500 stands for zero in the data rows.
Each row has a hidden score. How much does it go up from the first row of each pair to the second? 15 means little or no change, 30 a big rise and 0 a big fall. The score is a weighted sum of the row's numbers plus the product of two more (or one squared), each taken from its middle value.
vec![602, 469, 485, 490, 582, 506, 378, 515, 478, 445, 472, 453, 501, 514]
vec![400, 581, 640, 447, 384, 357, 565, 580, 474, 391, 453, 510, 587, 426]: 13
vec![549, 526, 460, 620, 648, 475, 408, 504, 522, 465, 497, 483, 557, 488]
vec![597, 476, 471, 676, 589, 542, 384, 465, 488, 533, 526, 449, 482, 514]: 16
vec![565, 458, 497, 497, 584, 512, 442, 544, 517, 476, 514, 518, 523, 503]
vec![383, 613, 680, 388, 358, 342, 635, 603, 443, 445, 358, 498, 602, 401]: 14
vec![533, 473, 506, 487, 482, 604, 539, 384, 539, 625, 631, 465, 356, 576]
vec![395, 549, 588, 487, 436, 350, 487, 569, 312, 402, 408, 479, 538, 301]: 20
vec![348, 634, 603, 394, 436, 384, 586, 634, 439, 413, 428, 513, 553, 435]
vec![322, 607, 494, 129, 306, 407, 484, 482, 203, 316, 428, 427, 395, 312]: 17
vec![478, 513, 514, 505, 501, 418, 470, 553, 321, 365, 408, 495, 533, 417]
vec![530, 441, 561, 604, 520, 622, 442, 332, 524, 587, 602, 383, 356, 529]: 7
vec![577, 476, 439, 594, 556, 498, 397, 489, 497, 498, 491, 441, 472, 514]
vec![563, 493, 400, 598, 579, 498, 437, 485, 541, 486, 529, 524, 528, 494]: 13
vec![485, 396, 464, 455, 378, 576, 477, 401, 576, 644, 616, 603, 468, 640]
vec![471, 572, 557, 420, 378, 412, 527, 592, 375, 334, 432, 427, 564, 331]: 11
vec![542, 476, 506, 577, 509, 515, 454, 485, 554, 458, 497, 516, 523, 521]
vec![426, 591, 606, 420, 372, 378, 557, 605, 460, 432, 350, 453, 594, 389]: 16
vec![547, 378, 439, 532, 514, 527, 565, 457, 574, 593, 508, 570, 495, 574]
vec![340, 598, 583, 382, 418, 333, 553, 627, 439, 402, 350, 526, 614, 383]: 11
vec![488, 465, 460, 577, 541, 627, 537, 356, 522, 601, 651, 427, 322, 545]
vec![464, 564, 539, 346, 501, 453, 589, 485, 400, 432, 497, 486, 461, 401]: 21
vec![542, 529, 548, 493, 534, 492, 446, 575, 529, 523, 506, 472, 472, 500]
vec![431, 562, 561, 463, 479, 390, 480, 537, 416, 350, 403, 449, 547, 370]: 14
vec![517, 305, 291, 425, 316, 611, 586, 557, 604, 620, 588, 681, 611, 708]
vec![540, 473, 435, 552, 594, 441, 397, 515, 500, 544, 521, 476, 479, 488]: 15
vec![571, 584, 467, 481, 570, 676, 364, 256, 430, 574, 583, 281, 303, 545]
vec![444, 589, 561, 497, 453, 407, 567, 592, 421, 423, 403, 457, 613, 321]: 18
vec![597, 454, 467, 611, 633, 509, 433, 533, 511, 501, 516, 465, 498, 491]
vec![440, 513, 544, 451, 468, 384, 496, 611, 382, 378, 408, 479, 449, 401]: 19
vec![533, 473, 535, 534, 485, 599, 527, 384, 581, 585, 618, 495, 426, 578]
vec![468, 583, 550, 550, 482, 498, 514, 569, 554, 492, 508, 564, 504, 553]: 15
vec![340, 691, 673, 447, 342, 324, 602, 619, 508, 402, 372, 577, 593, 448]
vec![478, 324, 478, 467, 407, 588, 269, 482, 544, 553, 583, 469, 406, 579]: 18
vec![622, 469, 394, 632, 677, 517, 333, 371, 467, 428, 529, 401, 475, 440]
vec![400, 634, 622, 447, 378, 378, 551, 590, 452, 385, 437, 524, 604, 444]: 12
vec![523, 432, 435, 556, 509, 583, 402, 472, 546, 504, 573, 453, 431, 494]
vec![533, 518, 509, 493, 572, 422, 391, 553, 330, 316, 437, 436, 584, 411]: 18
vec![416, 591, 537, 524, 546, 445, 578, 619, 514, 469, 397, 513, 593, 471]
vec![395, 602, 647, 447, 418, 357, 493, 587, 410, 428, 418, 501, 587, 321]: 22
vec![498, 476, 471, 527, 597, 512, 428, 512, 500, 530, 544, 469, 523, 500]
vec![571, 513, 503, 514, 577, 515, 496, 485, 481, 510, 497, 495, 520, 497]: 16
vec![376, 572, 609, 443, 449, 333, 700, 559, 405, 402, 379, 560, 553, 389]
vec![411, 560, 643, 354, 441, 402, 487, 576, 362, 391, 379, 486, 553, 383]: 19
vec![586, 432, 435, 529, 639, 530, 477, 504, 478, 515, 475, 524, 482, 531]
vec![431, 454, 512, 560, 453, 596, 470, 293, 588, 612, 605, 449, 356, 538]: 12
vec![580, 480, 452, 574, 595, 407, 433, 616, 382, 402, 418, 407, 520, 312]
vec![520, 533, 456, 536, 560, 525, 450, 515, 511, 542, 506, 524, 523, 488]: 16
vec![363, 626, 683, 354, 423, 384, 569, 600, 421, 372, 408, 486, 557, 383]
vec![523, 538, 488, 574, 552, 432, 458, 535, 494, 504, 437, 533, 566, 481]: 15
vec![512, 533, 517, 572, 566, 390, 418, 576, 394, 316, 408, 356, 479, 389]
vec![485, 432, 481, 505, 453, 612, 508, 364, 559, 588, 593, 461, 376, 538]: 14
vec![416, 547, 574, 388, 465, 378, 532, 598, 382, 358, 397, 492, 547, 395]
vec![355, 570, 661, 447, 509, 378, 532, 576, 375, 306, 294, 465, 523, 401]: 21
vec![559, 588, 550, 541, 517, 495, 532, 492, 574, 528, 503, 536, 540, 555]
vec![355, 588, 635, 321, 423, 384, 596, 544, 354, 397, 391, 472, 464, 426]: 20
vec![485, 391, 503, 455, 407, 599, 508, 377, 588, 612, 618, 507, 395, 583]
vec![551, 554, 456, 534, 556, 515, 433, 533, 550, 526, 472, 492, 528, 557]: 12
vec![653, 384, 331, 514, 568, 501, 569, 575, 529, 501, 475, 622, 530, 497]
vec![478, 402, 481, 455, 436, 626, 473, 401, 603, 614, 613, 445, 422, 579]: 13
vec![620, 446, 426, 545, 584, 509, 413, 509, 566, 465, 514, 501, 525, 467]
vec![530, 489, 546, 566, 465, 648, 473, 390, 556, 606, 644, 465, 268, 547]: 11
vec![573, 324, 253, 279, 243, 542, 499, 489, 610, 587, 580, 769, 674, 707]
vec![292, 658, 649, 394, 465, 342, 711, 559, 362, 428, 385, 536, 492, 370]: 22
vec![557, 493, 406, 574, 594, 509, 502, 504, 519, 498, 506, 513, 489, 511]
vec![512, 489, 517, 519, 532, 602, 508, 407, 624, 630, 591, 550, 340, 605]: 19
vec![464, 384, 474, 514, 465, 599, 535, 465, 566, 617, 593, 556, 461, 557]
vec![520, 342, 388, 474, 391, 591, 605, 475, 658, 658, 603, 640, 501, 683]: 16
vec![535, 350, 439, 554, 512, 581, 397, 485, 600, 512, 546, 533, 495, 563]
vec![520, 538, 456, 562, 534, 602, 624, 401, 568, 623, 635, 513, 401, 606]: 7
vec![448, 371, 376, 499, 423, 559, 333, 427, 561, 574, 622, 479, 533, 553]
vec![547, 516, 578, 508, 525, 453, 437, 530, 474, 528, 514, 507, 542, 521]: 18
vec![591, 529, 548, 629, 671, 371, 314, 578, 369, 372, 334, 396, 571, 290]
vec![331, 608, 627, 420, 445, 407, 480, 585, 452, 408, 372, 510, 584, 370]: 12
vec![501, 518, 503, 572, 595, 412, 493, 608, 405, 385, 408, 412, 542, 411]
vec![596, 473, 471, 570, 581, 520, 391, 472, 494, 476, 479, 453, 540, 478]: 18
vec![406, 662, 595, 405, 501, 371, 727, 537, 435, 492, 475, 545, 482, 452]
vec![611, 441, 467, 529, 582, 489, 413, 542, 503, 472, 521, 453, 507, 497]: 21
vec![605, 462, 456, 514, 512, 520, 450, 563, 522, 512, 494, 457, 507, 511]
vec![452, 432, 509, 534, 413, 604, 569, 377, 529, 606, 577, 445, 389, 553]: 9
vec![509, 518, 509, 481, 485, 612, 571, 432, 635, 656, 630, 543, 401, 593]
vec![475, 473, 517, 570, 465, 623, 490, 417, 581, 658, 620, 513, 426, 588]: 14
vec![440, 584, 610, 410, 396, 384, 575, 525, 430, 408, 428, 457, 545, 389]
vec![478, 371, 435, 439, 350, 608, 522, 445, 627, 646, 609, 533, 383, 635]: 17
vec![608, 441, 439, 481, 560, 544, 487, 475, 527, 507, 529, 472, 510, 503]
vec![530, 513, 527, 554, 550, 550, 470, 509, 519, 501, 516, 465, 504, 508]: 14
vec![421, 624, 593, 545, 472, 357, 773, 756, 467, 472, 239, 764, 767, 411]
vec![547, 305, 376, 338, 325, 585, 470, 445, 595, 603, 613, 639, 523, 658]: 12
vec![557, 510, 509, 581, 560, 485, 423, 540, 546, 530, 457, 495, 547, 521]
vec![525, 489, 500, 560, 625, 489, 466, 485, 527, 450, 511, 536, 523, 561]: 21
vec![501, 586, 603, 487, 550, 468, 563, 528, 552, 553, 511, 604, 530, 538]
vec![584, 516, 426, 584, 512, 378, 559, 530, 394, 350, 350, 547, 594, 411]: 10
vec![478, 558, 514, 534, 517, 530, 551, 567, 539, 483, 516, 581, 515, 521]
vec![557, 480, 448, 534, 610, 501, 408, 453, 548, 520, 519, 533, 547, 536]: 17
vec![370, 575, 557, 455, 453, 333, 613, 557, 347, 334, 372, 524, 523, 331]
vec![542, 186, 049, 221, 258, 596, 535, 553, 652, 595, 546, 759, 744, 769]: 5
vec![555, 516, 506, 539, 568, 530, 450, 567, 563, 507, 508, 472, 468, 494]
vec![495, 418, 406, 487, 413, 607, 648, 501, 642, 677, 603, 728, 504, 666]: 18
vec![292, 649, 688, 368, 384, 357, 561, 605, 430, 378, 379, 560, 633, 440]
vec![575, 564, 456, 477, 577, 555, 473, 544, 517, 489, 491, 492, 485, 536]: 14
vec![559, 499, 535, 583, 537, 509, 502, 461, 563, 540, 503, 536, 528, 529]
vec![525, 476, 400, 577, 525, 517, 402, 482, 467, 526, 516, 513, 515, 543]: 15
vec![569, 577, 527, 552, 591, 498, 519, 509, 563, 489, 524, 536, 479, 503]
vec![537, 446, 503, 562, 506, 378, 778, 772, 474, 378, 294, 771, 754, 426]: 16
vec![478, 556, 553, 527, 552, 495, 577, 512, 559, 533, 472, 576, 468, 540]
vec![569, 458, 478, 601, 582, 544, 446, 461, 527, 489, 482, 486, 498, 471]: 15
vec![348, 647, 768, 439, 427, 378, 569, 637, 448, 428, 365, 572, 629, 421]
vec![389, 547, 382, 290, 258, 384, 282, 206, 221, 257, 500, 255, 376, 456]: 19
vec![322, 635, 680, 455, 441, 390, 709, 569, 330, 408, 342, 560, 453, 321]
vec![495, 502, 452, 532, 554, 512, 535, 453, 497, 479, 491, 457, 485, 491]: 9
vec![596, 465, 444, 519, 552, 495, 462, 495, 500, 498, 503, 469, 567, 488]
vec![563, 469, 555, 519, 485, 315, 767, 698, 439, 476, 294, 763, 766, 411]: 16
vec![530, 454, 448, 508, 465, 586, 610, 457, 629, 662, 605, 576, 464, 606]
vec![602, 441, 464, 552, 594, 542, 397, 445, 541, 547, 488, 432, 542, 505]: 16
vec![506, 529, 590, 502, 495, 384, 477, 597, 456, 397, 437, 436, 587, 383]
vec![448, 586, 569, 487, 423, 396, 384, 561, 375, 391, 403, 483, 489, 331]: 21
vec![528, 499, 517, 477, 498, 625, 592, 432, 585, 644, 606, 501, 376, 609]
vec![628, 441, 355, 721, 672, 525, 378, 407, 497, 441, 514, 407, 468, 467]: 13
vec![444, 516, 587, 467, 546, 315, 637, 584, 267, 334, 342, 521, 525, 339]
vec![416, 583, 574, 430, 488, 390, 522, 585, 410, 402, 385, 465, 582, 331]: 11
vec![515, 505, 426, 516, 525, 498, 413, 515, 550, 535, 503, 518, 538, 503]
vec![280, 577, 588, 266, 432, 364, 508, 530, 362, 350, 432, 441, 412, 331]: 22
vec![509, 543, 574, 451, 492, 441, 446, 542, 430, 472, 465, 432, 533, 440]
vec![624, 486, 452, 633, 665, 495, 314, 492, 463, 423, 432, 407, 535, 411]: 13
vec![435, 575, 593, 481, 449, 333, 718, 666, 421, 445, 325, 646, 701, 301]
vec![254, 693, 520, 182, 306, 305, 567, 432, 267, 342, 488, 313, 461, 363]: 3
vec![464, 499, 553, 477, 461, 422, 458, 615, 410, 342, 403, 469, 528, 370]
vec![509, 516, 561, 519, 584, 566, 458, 465, 619, 588, 566, 531, 504, 567]: 14
vec![551, 521, 565, 558, 541, 498, 458, 495, 539, 523, 497, 461, 475, 536]
vec![506, 507, 520, 481, 465, 378, 484, 634, 394, 365, 385, 417, 587, 431]: 14
vec![340, 596, 522, 330, 396, 396, 508, 485, 321, 402, 449, 472, 492, 376]
vec![498, 524, 512, 548, 543, 364, 458, 551, 369, 334, 423, 483, 562, 426]: 19
vec![501, 507, 517, 529, 492, 637, 525, 371, 574, 625, 649, 461, 340, 576]
vec![523, 545, 525, 541, 541, 479, 514, 525, 539, 518, 514, 533, 518, 555]: 17
vec![575, 454, 376, 532, 532, 485, 437, 468, 519, 472, 514, 524, 530, 467]
vec![528, 282, 382, 375, 284, 578, 525, 457, 637, 645, 609, 672, 520, 675]: 22
vec![506, 572, 587, 467, 572, 479, 557, 561, 570, 528, 508, 552, 523, 567]
vec![523, 384, 253, 394, 306, 568, 535, 427, 616, 629, 593, 769, 611, 735]: 8
vec![533, 499, 497, 601, 579, 544, 484, 504, 544, 498, 491, 541, 492, 529]
vec![383, 562, 636, 451, 423, 402, 458, 559, 400, 391, 379, 524, 566, 417]: 19
vec![540, 507, 421, 519, 575, 482, 502, 535, 537, 504, 529, 507, 475, 519]
vec![506, 408, 448, 570, 358, 601, 480, 449, 615, 578, 594, 495, 475, 569]: 13
vec![515, 545, 546, 543, 556, 668, 357, 349, 506, 578, 621, 323, 303, 526]
vec![478, 552, 546, 477, 579, 495, 610, 492, 541, 510, 488, 601, 573, 603]: 19
vec![525, 518, 506, 522, 539, 498, 408, 501, 541, 479, 511, 453, 475, 484]
vec![468, 294, 302, 455, 342, 544, 508, 512, 610, 607, 577, 732, 580, 655]: 19
vec![544, 480, 452, 579, 522, 512, 502, 544, 534, 479, 506, 566, 547, 505]
vec![482, 437, 464, 524, 506, 578, 499, 377, 546, 580, 626, 370, 340, 576]: 11
vec![569, 476, 444, 543, 560, 530, 454, 492, 524, 528, 494, 489, 507, 456]
vec![491, 342, 376, 508, 372, 608, 561, 489, 643, 640, 623, 632, 498, 637]: 13
vec![573, 543, 539, 527, 539, 342, 608, 603, 321, 372, 358, 558, 566, 339]
vec![520, 437, 331, 508, 575, 506, 333, 492, 559, 461, 521, 427, 530, 505]: 14
vec![582, 462, 503, 502, 546, 485, 454, 523, 522, 504, 531, 518, 555, 467]
vec![482, 413, 435, 474, 396, 594, 551, 432, 613, 624, 608, 566, 479, 599]: 13
vec![547, 465, 435, 564, 577, 539, 511, 544, 527, 518, 519, 453, 535, 516]
vec![464, 552, 471, 470, 436, 432, 480, 518, 302, 334, 475, 461, 495, 376]: 17
vec![609, 454, 494, 529, 629, 501, 418, 512, 532, 498, 482, 449, 557, 514]
vec![582, 529, 572, 560, 564, 453, 493, 436, 529, 504, 511, 507, 472, 511]: 16
vec![498, 186, 369, 425, 306, 537, 499, 441, 601, 593, 593, 641, 518, 690]
vec![267, 731, 734, 354, 342, 357, 649, 674, 448, 458, 342, 536, 617, 474]: 1
vec![444, 593, 530, 455, 485, 350, 619, 603, 369, 408, 365, 586, 557, 312]
vec![578, 423, 488, 574, 543, 515, 473, 509, 539, 501, 519, 449, 512, 448]: 14
vec![520, 507, 548, 511, 573, 506, 544, 507, 527, 530, 514, 501, 436, 524]
vec![491, 391, 527, 607, 449, 627, 391, 304, 488, 587, 662, 383, 340, 511]: 3
vec![509, 507, 416, 566, 554, 475, 490, 542, 541, 523, 485, 476, 551, 521]
vec![383, 621, 582, 238, 316, 371, 565, 445, 253, 271, 453, 401, 401, 355]: 18
vec![452, 536, 597, 425, 492, 396, 502, 559, 382, 378, 408, 479, 584, 431]
vec![551, 505, 532, 516, 548, 495, 511, 489, 541, 486, 516, 558, 547, 519]: 13
vec![395, 549, 572, 410, 436, 390, 454, 606, 388, 423, 372, 483, 551, 426]
vec![254, 725, 715, 493, 532, 445, 712, 626, 529, 540, 408, 679, 601, 572]: 9
vec![464, 315, 517, 487, 436, 629, 418, 396, 503, 559, 582, 469, 363, 579]
vec![605, 507, 500, 527, 608, 645, 477, 341, 556, 641, 628, 396, 348, 583]: 16
vec![504, 526, 444, 596, 543, 504, 530, 523, 534, 489, 479, 538, 510, 526]
vec![512, 391, 527, 599, 517, 614, 496, 332, 559, 610, 645, 412, 370, 557]: 12
vec![557, 518, 530, 560, 527, 465, 437, 457, 452, 350, 457, 476, 495, 431]
vec![302, 599, 535, 447, 445, 357, 642, 507, 347, 408, 432, 486, 482, 347]: 11
vec![612, 365, 448, 613, 609, 537, 333, 509, 517, 476, 521, 461, 485, 426]
vec![370, 688, 629, 203, 378, 270, 645, 540, 354, 350, 445, 457, 468, 347]: 7
vec![468, 589, 494, 562, 522, 542, 573, 485, 539, 544, 521, 529, 538, 569]
vec![504, 486, 527, 586, 436, 598, 499, 377, 529, 549, 640, 422, 356, 591]: 10
vec![515, 396, 400, 451, 441, 594, 559, 465, 637, 648, 617, 556, 475, 663]
vec![512, 402, 478, 484, 418, 579, 535, 489, 554, 625, 626, 531, 426, 650]: 13
vec![370, 584, 619, 467, 423, 390, 542, 590, 362, 385, 397, 501, 604, 406]
vec![537, 428, 485, 474, 482, 627, 561, 341, 610, 639, 632, 432, 348, 561]: 13
vec![340, 663, 661, 330, 396, 422, 640, 634, 425, 408, 350, 552, 647, 431]
vec![589, 432, 439, 583, 665, 520, 397, 479, 481, 498, 465, 422, 530, 494]: 16
vec![597, 547, 478, 524, 568, 663, 446, 185, 500, 614, 609, 292, 313, 543]
vec![628, 473, 464, 618, 572, 501, 442, 489, 522, 544, 488, 363, 485, 494]: 16
vec![478, 133, 267, 279, 209, 574, 567, 509, 657, 630, 596, 777, 690, 756]
vec![491, 521, 563, 425, 503, 407, 487, 520, 354, 418, 315, 449, 551, 421]: 10
vec![528, 446, 509, 543, 465, 622, 466, 364, 511, 576, 617, 390, 322, 578]
vec![183, 616, 544, 221, 358, 357, 672, 525, 291, 358, 472, 445, 431, 406]: 24
vec![517, 428, 416, 577, 514, 611, 450, 341, 508, 553, 617, 465, 376, 578]
vec![540, 545, 527, 490, 541, 457, 505, 495, 534, 479, 479, 568, 573, 586]: 16
vec![488, 493, 448, 583, 573, 574, 480, 482, 623, 587, 536, 568, 489, 624]
vec![183, 738, 646, 182, 378, 324, 677, 525, 394, 445, 468, 472, 457, 312]: 9
vec![448, 617, 444, 238, 325, 453, 384, 282, 182, 413, 553, 323, 356, 431]
vec![363, 586, 539, 311, 284, 342, 508, 453, 238, 372, 472, 390, 444, 265]: 18
vec![501, 476, 452, 514, 432, 623, 548, 472, 601, 621, 627, 572, 440, 608]
vec![512, 225, 280, 290, 258, 585, 499, 472, 613, 567, 609, 687, 567, 667]: 20
vec![471, 413, 382, 420, 391, 590, 539, 465, 640, 620, 610, 677, 498, 657]
vec![537, 462, 444, 556, 586, 527, 378, 461, 474, 469, 488, 536, 464, 494]: 17
vec![355, 577, 623, 425, 423, 350, 508, 594, 388, 342, 372, 513, 535, 395]
vec![653, 450, 435, 554, 616, 517, 357, 441, 503, 483, 503, 476, 525, 467]: 12
vec![512, 505, 588, 568, 543, 623, 553, 396, 604, 592, 594, 476, 395, 581]
vec![517, 589, 585, 579, 468, 485, 542, 563, 552, 530, 511, 581, 525, 597]: 18
vec![533, 465, 525, 481, 501, 610, 522, 401, 588, 624, 626, 479, 383, 584]
vec![592, 524, 400, 598, 600, 512, 378, 479, 527, 476, 508, 441, 510, 503]: 12
vec![488, 437, 550, 487, 413, 618, 575, 417, 556, 634, 640, 483, 383, 606]
vec![540, 480, 512, 610, 637, 517, 391, 544, 481, 504, 546, 377, 464, 435]: 13
vec![618, 486, 439, 556, 560, 535, 490, 530, 484, 512, 503, 465, 525, 452]
vec![464, 536, 497, 541, 506, 468, 542, 559, 435, 458, 468, 479, 512, 389]: 11
vec![528, 524, 500, 543, 532, 641, 458, 161, 534, 593, 599, 396, 331, 514]
vec![440, 538, 557, 493, 378, 350, 496, 613, 425, 306, 358, 495, 589, 363]: 17
vec![411, 602, 593, 514, 449, 333, 642, 655, 362, 492, 350, 656, 624, 426]
vec![426, 357, 394, 375, 365, 568, 601, 512, 637, 641, 605, 682, 495, 661]: 10
vec![370, 620, 542, 375, 488, 324, 742, 663, 394, 408, 325, 618, 649, 411]
vec![512, 483, 456, 548, 558, 525, 477, 528, 541, 492, 497, 465, 495, 508]: 21
vec![600, 413, 485, 543, 582, 530, 458, 436, 474, 515, 465, 465, 525, 531]
vec![559, 543, 522, 562, 543, 520, 604, 485, 572, 498, 461, 521, 515, 534]: 10
vec![582, 505, 452, 560, 546, 489, 413, 547, 503, 492, 511, 441, 512, 494]
vec![491, 554, 520, 499, 546, 498, 514, 569, 590, 507, 497, 541, 533, 491]: 14
vec![520, 524, 456, 470, 525, 402, 484, 542, 369, 372, 342, 422, 528, 347]
vec![620, 499, 456, 527, 615, 525, 446, 475, 478, 472, 511, 441, 464, 467]: 15
vec![575, 507, 435, 459, 603, 475, 493, 504, 534, 573, 475, 536, 468, 488]
vec![555, 516, 435, 607, 581, 501, 442, 561, 546, 540, 441, 432, 566, 471]: 17
vec![567, 524, 503, 499, 572, 636, 519, 341, 563, 617, 606, 427, 340, 571]
vec![475, 526, 588, 470, 514, 427, 511, 544, 421, 413, 372, 465, 580, 376]: 18
vec![584, 462, 448, 604, 495, 350, 760, 769, 514, 483, 255, 761, 769, 488]
vec![448, 496, 525, 451, 498, 453, 535, 509, 452, 495, 500, 531, 560, 474]: 15
vec![547, 505, 491, 539, 605, 492, 371, 533, 546, 515, 516, 510, 498, 545]
vec![517, 489, 520, 484, 570, 390, 640, 619, 474, 495, 372, 648, 566, 516]: 15
vec![596, 483, 464, 564, 592, 535, 423, 479, 522, 489, 503, 453, 468, 514]
vec![464, 408, 532, 566, 445, 629, 454, 349, 497, 609, 633, 412, 348, 516]: 7
vec![517, 556, 430, 543, 503, 662, 450, 364, 546, 600, 623, 407, 280, 519]
vec![551, 507, 444, 534, 554, 552, 413, 468, 448, 526, 519, 472, 510, 508]: 18
vec![464, 581, 553, 516, 503, 390, 539, 580, 430, 350, 342, 495, 618, 339]
vec![363, 588, 653, 455, 445, 432, 577, 628, 405, 437, 372, 516, 594, 444]: 20
vec![183, 685, 606, 301, 391, 364, 694, 535, 362, 461, 441, 529, 449, 421]
vec![561, 418, 456, 633, 613, 506, 428, 523, 500, 445, 494, 422, 457, 484]: 16
vec![559, 486, 488, 581, 592, 525, 423, 479, 508, 450, 488, 427, 538, 519]
vec![533, 538, 464, 527, 520, 552, 490, 501, 527, 479, 540, 492, 498, 452]: 16
vec![567, 454, 517, 562, 475, 588, 511, 401, 544, 555, 583, 513, 426, 471]
vec![567, 510, 426, 470, 564, 512, 423, 515, 556, 492, 500, 457, 555, 505]: 10
vec![515, 324, 416, 330, 365, 602, 614, 523, 669, 630, 625, 703, 495, 662]
vec![555, 483, 494, 550, 537, 509, 454, 468, 497, 533, 544, 521, 507, 481]: 12
vec![592, 446, 474, 556, 587, 522, 454, 555, 524, 520, 503, 489, 542, 491]
vec![618, 396, 481, 562, 548, 550, 462, 569, 478, 476, 526, 489, 498, 491]: 13
vec![580, 441, 452, 536, 537, 525, 428, 559, 522, 458, 536, 422, 482, 481]
vec![663, 473, 355, 664, 711, 559, 341, 449, 463, 501, 482, 436, 479, 448]: 19
vec![475, 476, 444, 566, 560, 522, 490, 523, 514, 510, 468, 479, 567, 484]
vec![561, 207, 291, 301, 295, 544, 619, 553, 607, 607, 573, 739, 586, 712]: 22
vec![559, 428, 491, 564, 587, 504, 364, 457, 481, 523, 514, 461, 431, 526]
vec![567, 465, 512, 516, 548, 482, 493, 523, 568, 510, 494, 518, 475, 526]: 15
vec![471, 562, 595, 490, 495, 427, 437, 580, 400, 358, 358, 492, 525, 426]
vec![555, 432, 400, 604, 564, 489, 470, 479, 508, 469, 521, 449, 510, 497]: 11
vec![559, 418, 430, 519, 554, 504, 384, 576, 534, 489, 508, 461, 512, 516]
vec![612, 531, 435, 620, 612, 501, 418, 602, 488, 441, 529, 465, 538, 531]: 10
vec![578, 469, 302, 620, 612, 535, 397, 498, 537, 520, 511, 445, 485, 481]
vec![444, 428, 448, 522, 372, 602, 490, 436, 657, 574, 632, 574, 479, 640]: 16
vec![540, 566, 535, 550, 527, 522, 484, 495, 522, 515, 461, 492, 525, 555]
vec![611, 454, 388, 532, 568, 509, 397, 485, 532, 504, 536, 469, 533, 460]: 15
vec![523, 502, 550, 425, 534, 390, 423, 578, 416, 391, 391, 457, 542, 421]
vec![440, 384, 478, 514, 342, 590, 408, 407, 572, 592, 612, 476, 395, 536]: 9
vec![444, 572, 537, 410, 449, 412, 446, 576, 425, 325, 391, 492, 601, 417]
vec![525, 446, 539, 470, 449, 621, 539, 457, 586, 609, 609, 495, 406, 565]: 17
vec![452, 365, 426, 474, 396, 579, 577, 453, 610, 632, 596, 681, 512, 698]
vec![376, 570, 557, 425, 402, 407, 522, 573, 388, 306, 358, 445, 599, 444]: 10
vec![633, 446, 416, 611, 634, 520, 333, 475, 508, 469, 508, 436, 525, 440]
vec![501, 556, 546, 579, 534, 532, 624, 573, 574, 553, 497, 554, 562, 602]: 12
vec![540, 529, 598, 493, 564, 506, 537, 561, 548, 501, 453, 476, 440, 555]
vec![555, 371, 347, 430, 334, 611, 594, 432, 635, 624, 617, 679, 510, 617]: 15
vec![495, 413, 500, 487, 527, 614, 537, 436, 624, 674, 613, 529, 431, 630]
vec![533, 402, 491, 548, 503, 561, 428, 468, 552, 528, 533, 495, 535, 565]: 15
